In the data rows, the value 128 means zero.
Here are some points, each followed by its number:
[126 134 133 124 137 124 139 118 120 110 149 118 120 122 141 137 150 157
 127 121 145 146 142 124 147 129 124 141 137 138 146 106 144 119 138  99
 125 141 138 145 142  98 144 131 155 128 122 126 127 131 108 162 119 146
 125 137 131 131 143 115 141 136 122 134] 0
[130 138 145 129 101 122 255 121  18 116 180 141 108 112 149 118 175 138
  94 149  90 125 109 154 114 129  85 149 111  54 203 116  55  85 192 123
 118 146 140 154 184 184 239  71   0 121  48 112 128 142 152 145  60 124
 104 211 101 177 116  98 143 143  18  56] 1
[131 148 134 119 134 126  97 134 155 155 132 116 108 138 114 150  87 113
 137 145 163 111 106 106  75 106 129  77  93 141 142 134 127 123 133 133
 132 101 152 111 149 136 105 143 109 144 154 121 138 129 124 102 163 128
 102 112 132  85 101 123 136  96 152 111] 2
[111 107 118 114  94 133 111 206 149 186  68 217  80 184  96 126 122 117
 153 151 114 175 106 185 149  72 138 136 115 156  79 151 138 109 140 154
 159 143  91 138 168 153 166 190  37 133  80 168 145 163 219  75 153  80
 109 133 123 155  97 146 111 118 118 113] 3
[114  96 144 140 116 145 151 142  75 156  89 138 121 115 124 118 145 122
 123 108 114 165 104 112 173 129 116 144  68 107 114 147  95 102 131 116
  94  96  86 102 179 164 187 148  76 128  68 176 181 159 167 118 110 126
 101 142 129 174 131 114  91 114 121  83] 4
[108 120 159 132 121 125 136 104  90 139 126 121 148 105 145 138 131 132
 119 109 144 133 109 114 160 129 117 115  85 119 155 162 119 113 130  95
 103 115 114 118 149 114 138 145 121 134 127 126 165 139 117 149 140 135
 102 127 124 119 126 103 134 116 131 126] 5
[120 129 139 126 137 128 121 118 116 135 113 131 137 114 139 118 126 153
 124 106 128 136 116 132 170 132 135 137 126 128 102 134 135 134 105 102
 120 115 106 119 135 114 119 152 146 127 115 131 137 127 145 141 129 134
 134 118 134 135 146 119 126 125 146 137] 6
[184  87 116 160 179 130 100 205 254 192 122  72 156 130  97 100  94 161
 156 139  50 106  81  67 102 109 145 150 150 138 110  31 126  84 119 124
 110 100 154 145 123  99 109 129 175 104 105 114  81 122 123 125 123 160
  93 150 105 124 150 170 107 109 156 164] 7
[138 145  98 127 139 133 132 105  86 132 125 132 114 136 133 137 159 160
  85 119 145 152 159 134 137 105 117 143 136 138 125  86 141 146 136 106
 135 132 133 119 110 124 159 144 138 131 128 131 120 133 127 167 113 156
 123 107 153 133 128 135 139 154  98 111] 8
Which two points above are nearest to each new point by angle, seen from the average point of the numbered points? Their numbers follow each, nearest first.
[ 38  98 200 122 110 105 133 100 204  95 118 222 121 196 135 124 146  67
 196  43  91 186 194 210 220  81 198 171 160 221 126 226 178 122 133 187
 109 255  54 247 131 107 105 164 117 173 119 164 132 166 175 136 187  78
 198 207 114 129 213 214 195 154 150 252] 3 6
[125 105 131 138 123 139 155 150 138 116 117 142 120 142 119 123 138 124
 145 144 110 144 130 140 133 138 133 149 137 123 112 127 125 126 132 147
 128 147 118 139 134 136 149 110 110 117  92 144 118 135 144 104 119 103
 125 149 119 164 136 131 114 133 129 126] 3 7
[111  61 127 144 140 186 165 120 127 147  72 191  83 184 101 196 222 174
 166 111 169 255 187 122 209  39 138 198  98 189 124  93 177 146 169 101
  98 198 111 144 192  96 232 175 140 150  24 222 151 218 144 158 153 157
  47 165 156 190 150 114 147 159 157 125] 3 4
[130 164 114 105 126 118 109 101 109 114 153 130  99 132 133 160 132 131
 131 115 183 134 151 117  98 112 108 102 110 131 144 130 148 154 132 104
 145 109 151 123 134 132 127 134 130 133 159 143 142 117  98 159 141 137
 143  90 151 106 105 117 154 129 126  92] 2 8
[116 119 122 134 132 137 121 132 144 149 110 146 111 161 112 114 126 116
 126 114 120 137 149 132 120  86 134 126 113 152 125 123 117 131 131 144
 125 132 110 134 127 161 139 142  96 142 123 151 129 138 157 125 153 131
 119 133 133 127 133 169 129 129 119 124] 3 2
[129  81 169 187 129 143 208  92 144 112 193  88 148 115 122 151 125 114
 182 117  95  86 115  49  50 149 122 160  93 104 194  94  64 130 156 139
  90 101 166 146 179 141 136  17  88 120  90 124 130 124  81 116 119 173
 103 207 115 139 148 122 112 108 128 113] 1 7
[133 115 108 131 125 132 119 115 114 122  98 120 138 133 145 119 131 128
 111 130 123 114 130 127 139 142 130 133 124 125 108 128 151 135 122 142
 126 119 109 111  96 137 133 122 144 127 134 127 128 119 125 121 116 132
 141 118 132 132 130 138 117 133 116 127] 6 8
[144 131 123 118 115 128 103 141 125 130 123 117 121 120 118 143 112 130
 140 151 156 121 110 116 119 144 124 106 120 118 141 141 136 132 134 118
 135 118 149 116 136 112 112 134 152 132 161 122 138 125 109 118 151 116
 110 111 131 116  92 107 123 131 150 137] 2 5
[124 157 138 108 135 110 137 119 149 124 171 149 126 131 125 131 135 148
 112 113 117 146 160 156 142 101 131 127 148 153 136 109 133 125 138 114
 133 175 131 167 136 118 127 153 131 137 126 115 107 128 136 160 132 128
 133 142 128 115 144 130 163 154 118 149] 0 8
[128 118 121 150 137 149 116 108 142 149 105 121 129 127 119 126 129 122
 131 138 118 104 121  92  95 125 133 122 109 118 116 118 110 156  99 134
 131  88 130  98 111 144 111 116 127 115 130 124 134 108 130 111 141 153
 119 123 146 121 127 151 102 116 147 111] 2 7
[111  82 119 150 113 137 170 172 129  99  98 176 116 153 119 107 141 107
 148 153 107 154 127 151 137 149 147 160 153 124  96 141 126 120 141 176
 131 160  95 145 143 134 171 107  95 113  73 156 111 150 169  83 108  78
 128 156 116 184 146 133 112 139 136 136] 3 4
[141 145 120 145 158 119 149 101 185 116 186 120 149 122 104 136 125 136
 143 146 100 101 142 108  57 154 137 151 184 134 131  74 101 180 115 138
 158 123 183 133 114 115  74  88 152  96 129  81  84  85 103 116 133 150
 137 142 142 113 128 127 118 128 173 153] 7 0
[111 141 129 113 124 117 116 148 130 143 117 151 109 144 119 122 122 120
 125 119 124 146 136 154 142  95 127 116 113 145 116 144 125 113 128 136
 131 140 107 134 142 143 137 159  92 136 121 143 137 147 165 119 126 103
 126 124 127 133 125 148 125 126 126 121] 3 2
[135 125 121 132 171 152  85 157 160 245  89 114 158 132 108  97 119 184
  90 119  58 125 109  98 131  95 132 135 134 142  54  48 105 158  77 100
 118  68 105 110 119 121 106 200 168 112  67 104  97 118 186 152 134 162
  88  99 148 124 156 161  73 105 176 136] 7 6
[117 114 110 104 110 161  66 157 117  98  71 141 108 146 161 147 109 129
 171 117 186 150 134 102 168 130 150 127  96 117  96 169 195 108 125 113
 141 109  94 103 148 109 140 131 163 150 134 181 167 147 119 128 137  92
 139  77 110 149 130 108 138  95 168 116] 6 5
[ 91 127 182 121 133  93 155 147 195  98 174 203 120 124  84 137 122  76
 217 128  72 152 125 163 127 140 154 158 184 156 108 187 117 141 108 156
 123 175 122 174 192 104  88 126 118 109  97 128 114 111 148  53 131  54
 175 177 107 166 151 118 122  97 238 175] 3 6
